Each named turn below is shown by a few rows before and after it. Which turns, in which order, take the first row of each later pair to the second? The first pair is answered.
P (before |-> after):
[  0  10 -10   0  11 -13  -2  12   5  13   3  -4  11   9  -1  -2   1  -3
  -8   5   0  -1   8] |-> [ -1  16  -8   1   8 -12  -5   2   4   7   3   5  13  16   2  -1   7   3
  -9   6  -5   4   7]
[  5   8   9 -13  -8  -7  -8 -14   6 -24  -1   7 -14  11   2   7   0   2
   6  -2   7   9   2] |-> [  8  -7  -8  -8  -6  -7   3   5  -1 -11   9 -11 -14  -2   0   0  -9 -12
   1   7  19 -14  14]
[  1   1   2   1   5  -5   0   2  -1  -7   3   4   4   3   6   4  -5   0
  -1  -2 -10  -2  -3] |-> [ 1  0  2  2  5 -5 -1  5 -1 -4  1  0  4  4  3  4 -5 -5  1 -1 -7 -5 -2]
N (before |-> after):
[  4 -13  -1   1 -10 -20 -18   4  -4   6   7  -9  -4   5 -18  10 -11   1
 -11 -11  10 -18 -17] |-> [  9 -16  10  -5 -12 -21 -17   4  -4  -3   4 -12 -10   8 -17  10 -14  -3
  -5  -9  11 -14  -6]
[  5 -10  20  -5   1   3   8  12  -7   1  -9 -20  -5  -5   7  -6 -12 -17
  21  10  -1   4  23] |-> [ -1   1  28  -4   0   7   4  -5  -7 -15 -12  -1  -5   7  15  -1  -1  -2
  21   6 -14  21  19]
[ -9  -2  -4  14   5   7   2  -1  -8  16   5   3  10  -8   3  -9   5   1
  -4   5 -10   1  -7] |-> [ -3  -6  -1   7   7   5   5   8  -9  19   1 -10   6 -13   0 -11  -5  -8
   0   8  -4  -4   0]
[-23  21 -12   3  -1   3   7 -11   4   0  18  26 -14   1  12   6  11   0
 -25  11 -16  -7 -14] |-> [-23  13 -21   6   2  -3   8   3   5  16  21  13 -12  -9   5   2   1  -9
 -29  10  -4 -24 -12]
Y (before |-> after):
[  7 -15  -4   3  -4   1   6  28 -11   4   3 -33  -3  -6 -10 -11 -21 -18
   6   7  18 -25  17] |-> [  8 -14  -7   0  -5   4  11  26 -14  -6   7 -30  -8  -5  -8 -10 -13 -16
   7  11  20 -22  24]
[  3   3   1   5   1   0   2 -13   1  -1   9  -1   6  -2   1  -2   0   4
  -2   2  -5   3  -3] |-> [ 4  3  3  7  1  0  0 -8  2  1  7 -1  6 -4  0 -2 -1  4 -1  3 -3  4 -3]
[  6 -12   6 -16  -4 -18  -9  -6  11  10   0   3  -7   3  10   6  -4  13
  -5  -1   3   6   1] |-> [  7 -12   7 -16  -6 -16 -11  -6   9   6   0   4  -7   5   9   6  -2  12
  -6  -2   5   7   1]
Now pairs of rows:
Each pair is 2 to 3 turns apart.
[  0  21  -6  18   0 -11 -22   1  13  18   1   4   8   3  -6  11  -5   3
  -6 -18  -9  -3 -26] |-> [ 10   5  11   3  -2 -18 -13  17   9  12  -4 -24  -5  -1 -11   9 -19 -19
   6 -10   6 -10  -2]	N, N
[ -1   5   3 -12  -1 -12 -14 -10   9   3  -5   5   1   8  -5   3 -10   6
  -9 -20   3  10 -17] |-> [  4  -1  -1 -12  -1 -13 -11   2   7  12  -3  -4   0   1  -8   1 -15  -3
  -9 -19  12   2 -16]	N, N
[  4  -6   2 -11  -3  10  17 -12 -13 -39  14   5 -12   1  12  -2  12  -2
   7  14  -3   9  27] |-> [ -8  16  -9   9   2   4 -12 -25   6  -6   7  25   9   8   4   3  15  20
 -11 -11 -14  14 -24]	P, N, N
[ -2 -10 -23   9   1  14  17   8  -8  -3  17  14  -9  -3   0   0  10  -2
 -14   7  -5   0   7] |-> [  3 -14 -10  -2  -4  12  18   7 -10 -17  13  10 -17   2  -1   3   7  -6
  -2   8  -5   4  19]	N, N, N
[  1  -4  18   7   6  -8 -16   9   4  34 -17 -16   9 -11  -8  -2 -18  -6
   6  -6  -5   7 -15] |-> [  2   0  34   0   1  -7 -15  -1   4  13 -24 -12   3   0  -4   3 -15  -2
  15  -5 -11  21  -5]	N, N
[ 13 -10 -20   3   7  -6  22   4 -14  -4  19 -11  -5 -10  -2   1   3 -27
  -6   5   8 -17  18] |-> [  9   3   0  -5   1  -1  20 -17 -16 -31  13  10 -11   8   5   9  17 -14
   4   4  -4   6  22]	N, N
[  5 -12   1 -11  17  -8   9   6   0 -23  16 -13 -25   1  -3  -9   6 -15
 -12   3  16  -3  13] |-> [ -1   3   0  -6  15   0   2 -12   1 -33  14  12 -19  10   6  -5  19   2
 -16  -2   0   9  -2]	N, N
[  3  -4 -21  -3   3  -4   8  -1   3  -1  19   2  -2  -8  -6   3  -2   4
 -11   2  16 -23   3] |-> [  4   4  -2 -13  -4  -1   8 -15   2 -26  11  14 -10   7   1   8   4  10
  -1   0   7  -5  11]	N, N, N
[ 11   4  18 -16  -4 -15 -27 -13  11 -10   2   8 -10  13 -11  19  -8   1
  11 -29   4  16  -3] |-> [ 17 -15  -1 -15   2 -14 -14  16   2  10  13 -18 -11  -9 -14   8 -19 -20
   8 -16  21 -10  12]	P, P, P
[-5  3 10  2 -3  1 -8  2 -3 -9  4  7 16 -2 10 13 -5 -4 -2  7 -4  7  1] |-> [-5 -2  7  2 -1  2 -4  8 -6 -7  6  2 13 -7 10  8 -7 -7 -4 13  0  0  7]	P, N, P
[ 12   2  16 -12   4  -4   4  -4   0  -9  -6  12  -8   6  -8  -4 -14 -15
  11   2   2   7  13] |-> [  3   8 -12   6  11   2  -2  -4   3  15   2  23   8  -4  -9 -10  -8  -5
 -11  -5  -2  -7 -13]	N, N, N
[ -3  -6  -5  12   1  11   7   8 -12  -1  19 -10  24 -12   1  -6  13   7
  11  20  -6 -11  18] |-> [ -5  -1   5   8   0  15   8  -2 -16 -13  16  -2  20  -4   4  -3  16  13
  16  18 -12   1  20]	N, N, N
[ -8 -11  -3  -9   3   9   3  17  18 -15  -1 -30 -19  13   8  -7  -6 -11
  12   6  14  13  17] |-> [-19   5  -9   5   5  17  -3  -8  21 -20  -2   2 -10  23  15  -3  12  12
   4   0  -5  28  -6]	N, N
[ -6  -9 -19  14   5  11  11   5 -10  16   9   4  13  -6   5  -8   8   6
 -13   9  -7  -5  -2] |-> [  2 -14  14  -8  -4  12  15   1 -14 -13  -1   0  -3   5   9  -2   4   1
   9  15  -5  10  23]	N, N, N
